One turn moves every row onto another: examples first, then more rows asked:
j_489: [-0.63 -0.83 +1.38 -1.14 +0.94 -0.30 -1.54 +0.37 -1.96 +0.51 +2.06 +0.43 -0.53 +0.33 -0.43 +0.87 +0.32 -0.44 -1.93 +0.05 +1.41 +0.81 -1.10 +0.44 -0.48 +0.00 -0.95 +0.62 +0.85 +0.40 -1.15 +0.70 -0.94 +0.52 +1.65 +0.04 -0.53 +1.69 -0.54 +0.08 -0.51 +1.75 +1.75]
j_129: [+0.19 -1.01 +1.60 -0.61 +0.44 +0.44 -1.32 -0.52 -1.20 -1.44 +2.19 +1.80 +0.41 -0.36 +0.65 -0.81 +0.35 -0.14 -1.76 -1.71 +1.31 +0.50 -2.15 -0.08 +0.70 -1.33 -0.29 +0.49 +1.58 +2.20 +0.26 -0.73 -0.14 +0.24 +1.31 +1.59 -1.29 -1.34 +0.62 -1.46 -1.82 +0.57 -0.24]
j_368: [+0.06 -0.93 +0.61 -0.45 -0.57 +0.73 -0.46 +0.80 -1.69 -0.05 +1.33 -1.84 -0.76 -1.73 -0.85 +0.93 -1.44 +0.56 -0.40 +0.36 -0.50 +0.58 -2.62 -0.31 +0.17 +1.36 -1.12 +0.19 +1.95 -1.16 +0.05 +0.14 +0.18 +1.05 +1.57 +2.24 -0.07 -0.98 +0.80 +1.28 -0.83 +0.51 +1.37]
j_61: [-0.22 -0.95 +1.60 -1.95 +0.52 +0.26 +0.82 +0.02 -0.72 -0.23 -0.01 +0.71 -1.37 -1.13 +0.03 -0.90 +0.58 +0.42 -2.22 +0.63 +0.48 -0.22 -0.31 -1.31 -0.56 -0.21 +0.39 -0.01 +0.29 +0.04 +0.08 -0.34 -3.50 -0.78 -0.63 +0.59 +0.41 -2.13 +0.64 -0.81 -1.34 +1.91 +0.00]
j_646: [+0.90 -1.02 +1.18 -1.11 -1.17 +1.33 -0.50 +0.08 -1.51 +0.22 +0.24 +1.05 -0.34 -0.63 -0.43 +0.35 -0.47 -1.81 -1.19 +1.19 +1.71 -0.14 -2.28 -1.43 -0.51 -0.49 -1.91 -0.49 -0.04 +1.67 -0.90 +1.62 +0.54 +0.30 +1.37 +2.40 +0.69 +1.08 +1.05 -0.42 -1.00 +0.35 -0.86]
j_708: [+1.26 -1.83 +1.04 -1.36 -0.20 +0.84 -0.88 -0.42 +0.85 -0.09 +1.50 -0.84 -0.20 -0.55 -0.08 +0.38 +0.59 +1.47 -1.71 +0.46 +0.67 +1.35 +1.11 -1.66 +0.58 +1.18 -1.14 -0.41 +1.38 -0.79 +1.04 +0.21 -0.56 -1.08 +2.13 -0.01 +0.98 -0.50 +1.21 +0.07 +0.63 +1.03 +0.14]
j_721: [+0.70 -1.42 +1.38 -1.04 +0.71 +1.61 +1.51 +0.44 -0.71 +0.25 -0.18 +0.17 -0.93 -2.32 -0.62 -0.05 +0.13 +1.09 -2.84 +0.03 +0.16 -0.08 +0.04 -2.45 -1.31 -0.64 +0.41 +0.02 +0.80 -1.08 +0.32 -0.47 -1.70 +0.29 +0.05 +0.84 +0.18 -0.86 +1.60 -1.87 -0.29 +2.10 -0.19]
j_757: [+0.32 -1.89 -0.03 -0.12 -0.57 +0.46 -1.91 +0.30 +0.44 -0.21 +0.34 +1.40 -2.02 -1.23 +0.13 -0.01 +0.57 +0.23 -1.88 -1.05 +1.59 +0.93 -2.02 -3.46 -1.48 +0.25 -0.15 +0.17 +0.69 +1.34 -0.63 -0.52 +0.15 -1.36 +1.12 +0.62 -1.09 -1.61 +1.59 -1.01 -2.02 -0.70 +0.03]
j_631: [+0.71 -1.36 +1.62 -0.21 -0.41 +2.12 +0.66 +2.19 -0.79 +0.74 +0.05 -0.49 -0.13 -2.03 -1.93 +0.44 -0.17 +0.99 -2.33 -0.42 +0.23 +1.15 -0.75 -2.95 -0.65 -0.31 -0.37 +0.34 +1.50 -0.71 +0.53 -0.75 +0.30 +0.82 +1.35 +0.49 +0.59 -0.73 +1.66 -2.12 -0.35 +1.44 +0.09]
j_181: [-0.10 +0.19 +1.66 -0.16 +0.16 +1.20 -1.59 -0.19 -1.16 +1.03 +0.71 -0.70 -1.79 -0.42 +0.28 +0.08 -1.08 -1.01 +0.22 +1.31 +2.25 +1.06 -1.96 -0.23 +1.27 +1.79 -0.25 -0.27 +0.00 +0.40 -0.02 -0.21 -1.08 +0.20 +1.66 +1.17 -0.56 -0.02 +0.53 -0.39 -2.33 +1.02 -0.53]
j_657: [+0.09 -2.37 -1.39 -1.42 -0.05 -0.87 -1.61 -1.19 -1.39 -0.27 +1.26 +0.67 -0.28 -0.16 +0.16 +0.49 +0.00 -0.41 -2.83 -1.25 +0.40 -0.26 -0.83 -1.09 -0.48 -0.04 -1.51 +1.31 -0.24 -0.92 -0.73 +0.78 -0.62 -0.95 +0.54 +0.58 -1.13 -1.24 +0.63 -0.21 -1.64 +0.61 +0.77]
j_935: [+0.08 -1.47 +1.96 -1.00 -0.12 +0.32 -1.64 -0.23 +0.10 -0.83 +1.08 -0.47 +1.74 -1.00 -0.16 +0.35 +0.58 -0.62 -1.19 -1.47 +2.55 +1.17 +0.30 -0.14 +1.19 +0.01 -0.41 +0.56 -0.10 +0.31 +0.67 -1.15 -0.07 -0.81 +0.43 +1.89 +1.57 -0.11 +0.69 -2.19 -0.55 +1.89 -0.15]
j_478: [-0.45 -0.17 -1.38 -0.21 -1.06 +1.10 -1.24 +1.45 -1.04 -0.53 +0.22 +0.58 -0.25 -1.78 +0.77 +0.18 -0.83 -0.07 -2.00 -0.13 +1.20 +1.16 -1.39 -0.55 -0.58 +1.18 +1.12 -0.13 +1.56 -0.84 -0.26 -2.46 +0.53 +0.66 +0.27 +1.07 -0.65 -2.01 +0.43 -1.76 -1.85 +0.67 +0.58]
j_234: [+0.91 -0.92 +0.42 -1.40 -0.92 +0.64 -0.55 -0.72 -0.85 -0.20 +1.25 +1.93 +0.53 -1.55 +0.14 +0.57 +0.47 +0.47 -0.29 -0.95 +0.39 +1.00 +0.55 -1.73 -0.35 -0.68 -2.42 -1.49 +0.78 +1.35 -0.86 +0.41 +0.00 +0.31 +1.66 +0.84 -0.25 +0.79 +1.79 -1.98 +0.07 +1.34 +1.35]
j_637: [-0.48 -1.13 +1.17 -1.17 +0.46 +1.19 -0.71 +0.71 +0.42 -0.11 +1.45 -1.70 -1.67 -1.46 -0.86 +1.23 -2.07 +0.79 -0.06 -0.29 -0.31 +0.71 -2.35 -0.55 +0.94 -0.09 -1.06 +0.45 +0.98 -0.49 +0.85 -0.01 -0.63 +0.76 -0.05 +3.09 +0.24 +0.73 +1.31 +0.67 -1.12 +1.16 +1.70]
j_702: [+0.57 -1.16 +0.12 -0.89 -0.59 +0.21 -0.28 +0.81 -0.89 -0.20 +0.06 +1.12 -0.80 +0.51 +0.66 +1.34 -0.06 +0.23 -1.50 +1.52 +1.15 +1.47 -0.56 -1.47 -1.56 +0.19 -0.78 -1.30 -0.45 +0.95 +1.48 -1.40 +0.30 -0.81 -0.41 +2.62 -1.08 +0.48 +0.03 +1.50 -1.51 +0.44 +1.04]
j_245: [-0.16 -0.49 -1.04 -0.64 -1.03 +0.51 +0.18 +1.31 -0.59 -0.58 -0.60 +1.17 -0.37 -1.13 +0.88 +0.62 -0.77 +0.23 -1.87 +0.65 +1.15 +1.57 -1.38 -0.02 -1.32 +0.38 +0.97 -1.08 +1.16 +0.52 +0.44 -2.10 +0.53 -0.97 -0.63 +2.37 -1.16 -0.62 -0.07 +0.16 -2.38 +0.29 +0.50]
j_989: [-0.30 -1.04 +0.83 -1.62 -0.39 +1.28 -0.11 +0.32 +1.77 -0.19 +2.19 -0.77 -1.97 -0.77 +0.62 +1.61 -1.49 +0.79 -0.23 -1.33 +0.88 +0.28 -1.66 -1.48 +0.38 -0.31 -0.53 +0.74 -0.04 +1.10 +1.17 +0.17 -1.15 +0.06 +0.35 +2.96 +0.31 +0.67 +2.18 -1.23 -1.17 +1.77 +0.74]

j_631 goes to j_368
j_708 goes to j_181
And these:
j_721 goes to j_637
j_234 goes to j_489
j_989 goes to j_702
j_646 goes to j_657

